[[-18 -53  19  48]
 [-19  21 -54  30]
 [-16 -49  30  43]
 [ 18  27 -60  21]
 [ 58  32 -24  -1]]
->
[[ 58  32 -24  -1]
 [ 18  27 -60  21]
 [-16 -49  30  43]
 [-18 -53  19  48]
 [-19  21 -54  30]]

[[-40  73]
 [ -3 -41]
 [ 15  78]]
->
[[ 15  78]
 [ -3 -41]
 [-40  73]]

[[-52  -1   4  -1  -3   1   0  -4  61  -2  -3]
 [ 10   2   0   7   1  23   1  -6  16  -2   3]
 [ 58 -13  -5 -11  -7 -33  -7  -3  12 -10 -10]
 [ -4  -3 -31   3 -43  21  -1  -2 -43  -8 -37]
 [ 19   4  19   8  41 -29   4 -14 -24  16  36]
 [ -9  13   7  -3  15  -1   5  42  17  -3   4]]
->
[[ 58 -13  -5 -11  -7 -33  -7  -3  12 -10 -10]
 [ 19   4  19   8  41 -29   4 -14 -24  16  36]
 [ 10   2   0   7   1  23   1  -6  16  -2   3]
 [ -4  -3 -31   3 -43  21  -1  -2 -43  -8 -37]
 [ -9  13   7  -3  15  -1   5  42  17  -3   4]
 [-52  -1   4  -1  -3   1   0  -4  61  -2  -3]]

[[ -5  -4   3  53 -19  61   5 -42  -3   2]
 [-11 -22  15   5 -11   5  15  -2 -17  21]
 [ 36  43 -34   4   9   8 -44  -4  45 -29]
 [-20 -18  16  19 -19  14  20 -16 -22  17]
 [ -4  -5   5  45 -15  47   5 -34  -8   4]
 [  9   8  -5  39 -10  42 -12 -33  12  -9]
 [-26 -30  25   9 -17  12  26  -7 -25  25]
 [ 32  35 -31  18   2  17 -30 -13  31 -28]
 [ 48  59 -38   7  16   2 -51  -3  54 -32]]
->
[[ 48  59 -38   7  16   2 -51  -3  54 -32]
 [ 36  43 -34   4   9   8 -44  -4  45 -29]
 [ 32  35 -31  18   2  17 -30 -13  31 -28]
 [  9   8  -5  39 -10  42 -12 -33  12  -9]
 [ -4  -5   5  45 -15  47   5 -34  -8   4]
 [ -5  -4   3  53 -19  61   5 -42  -3   2]
 [-11 -22  15   5 -11   5  15  -2 -17  21]
 [-20 -18  16  19 -19  14  20 -16 -22  17]
 [-26 -30  25   9 -17  12  26  -7 -25  25]]

[[-19   1  27]
 [ 57  -3 -52]]
->
[[ 57  -3 -52]
 [-19   1  27]]

[[ 51  61 -37]
 [-32 -40  38]
 [ 26  31 -14]
 [ -8 -10  16]]
->
[[ 51  61 -37]
 [ 26  31 -14]
 [ -8 -10  16]
 [-32 -40  38]]

[[-20 -11 -24  -6 -21  32 -25 -25]
 [  0  41  -8  45 -10  13  -2  -1]
 [-17 -43 -22 -35 -20  -4 -19 -17]
 [-59  -6 -60   1 -65  39 -64 -64]]
->
[[  0  41  -8  45 -10  13  -2  -1]
 [-17 -43 -22 -35 -20  -4 -19 -17]
 [-20 -11 -24  -6 -21  32 -25 -25]
 [-59  -6 -60   1 -65  39 -64 -64]]

[[  2  23 -25]
 [  0  -8   9]
 [ 31 -33 -22]
 [  1   1  -3]
 [-27  -3  57]]
->
[[ 31 -33 -22]
 [  2  23 -25]
 [  1   1  -3]
 [  0  -8   9]
 [-27  -3  57]]
---
[[ 20   3 -16  -5   3  60]
 [ 25  40 -20 -36  14  13]
 [ 34   3 -35   9  34 -27]
 [ -9  22 -37  46 -15  -9]
 [ 10 -32  -5 -43  36   8]
 [-11  35 -22  17  28 -38]
 [ 27  12 -57  13   7  -6]
 [ -8  26  16   0  58   2]
 [ 27 -30 -40  -7 -15  28]
 [  6  26   9  22 -45 -31]
 [ 47  24  -3 -33  -6  19]]
->
[[  3 -16  -5   3  60  20]
 [ 40 -20 -36  14  13  25]
 [  3 -35   9  34 -27  34]
 [ 22 -37  46 -15  -9  -9]
 [-32  -5 -43  36   8  10]
 [ 35 -22  17  28 -38 -11]
 [ 12 -57  13   7  -6  27]
 [ 26  16   0  58   2  -8]
 [-30 -40  -7 -15  28  27]
 [ 26   9  22 -45 -31   6]
 [ 24  -3 -33  -6  19  47]]

[[ 13  -2  25  48  -4  43]
 [  0  -8  10  -4  18  32]
 [  1   1   0 -14  10 -20]
 [ 12  37  -1  22   3 -16]
 [-17  -5 -27 -11  12 -44]
 [ -1  10  21 -28  -9 -33]
 [  9  -1  -8  14  -5 -56]
 [ 38   6  27   5   3  68]
 [ -2 -12 -18  -3   1 -71]
 [ -4   3   0  -3   7 -69]]
->
[[ -2  25  48  -4  43  13]
 [ -8  10  -4  18  32   0]
 [  1   0 -14  10 -20   1]
 [ 37  -1  22   3 -16  12]
 [ -5 -27 -11  12 -44 -17]
 [ 10  21 -28  -9 -33  -1]
 [ -1  -8  14  -5 -56   9]
 [  6  27   5   3  68  38]
 [-12 -18  -3   1 -71  -2]
 [  3   0  -3   7 -69  -4]]

[[-53   7 -19 -54   1  58   1  60   1  11   1]
 [-26 -13 -15 -27  29  33  28  35  28 -19  32]
 [ 44 -31   7  45  59 -32  55 -34  55 -50  63]
 [-44  37  -4 -45 -43  50 -40  52 -40  54 -47]
 [ 36   5  16  36   7 -24   7 -25   7   1   8]]
->
[[  7 -19 -54   1  58   1  60   1  11   1 -53]
 [-13 -15 -27  29  33  28  35  28 -19  32 -26]
 [-31   7  45  59 -32  55 -34  55 -50  63  44]
 [ 37  -4 -45 -43  50 -40  52 -40  54 -47 -44]
 [  5  16  36   7 -24   7 -25   7   1   8  36]]

[[ 24  24]
 [-40 -40]
 [-16 -16]
 [-31 -31]
 [  0   0]
 [  0   0]
 [ 32  32]
 [-47 -47]
 [-31 -31]
 [ 16  16]
 [ 63  64]]
->
[[ 24  24]
 [-40 -40]
 [-16 -16]
 [-31 -31]
 [  0   0]
 [  0   0]
 [ 32  32]
 [-47 -47]
 [-31 -31]
 [ 16  16]
 [ 64  63]]

[[ -7  15 -30  12]
 [  1  19 -30  10]
 [-35 -13  -7  -4]
 [-42  17  36 -59]
 [ -8 -34  29  -8]
 [ 12 -10  19 -11]
 [ 22   4  12  -9]
 [ 30  35 -11   9]
 [-35 -13 -13  28]
 [ 32  31  -2   7]
 [ 18  15   0 -15]]
->
[[ 15 -30  12  -7]
 [ 19 -30  10   1]
 [-13  -7  -4 -35]
 [ 17  36 -59 -42]
 [-34  29  -8  -8]
 [-10  19 -11  12]
 [  4  12  -9  22]
 [ 35 -11   9  30]
 [-13 -13  28 -35]
 [ 31  -2   7  32]
 [ 15   0 -15  18]]

[[-25  14  11  10  -8]
 [ 33  54   0 -52  -9]
 [ 21  -5  19   3 -56]
 [ 10 -60  -3  54 -71]
 [ 24  21 -19 -57  29]
 [-19 -42  13  55 -19]
 [-17  -1   2  28 -15]
 [-35  -5 -19  16  33]]
->
[[ 14  11  10  -8 -25]
 [ 54   0 -52  -9  33]
 [ -5  19   3 -56  21]
 [-60  -3  54 -71  10]
 [ 21 -19 -57  29  24]
 [-42  13  55 -19 -19]
 [ -1   2  28 -15 -17]
 [ -5 -19  16  33 -35]]

[[  9   0 -20   6 -45 -10 -48  74 -38]
 [-34  79   7  50 -46  12 -12  46  13]]
->
[[  0 -20   6 -45 -10 -48  74 -38   9]
 [ 79   7  50 -46  12 -12  46  13 -34]]
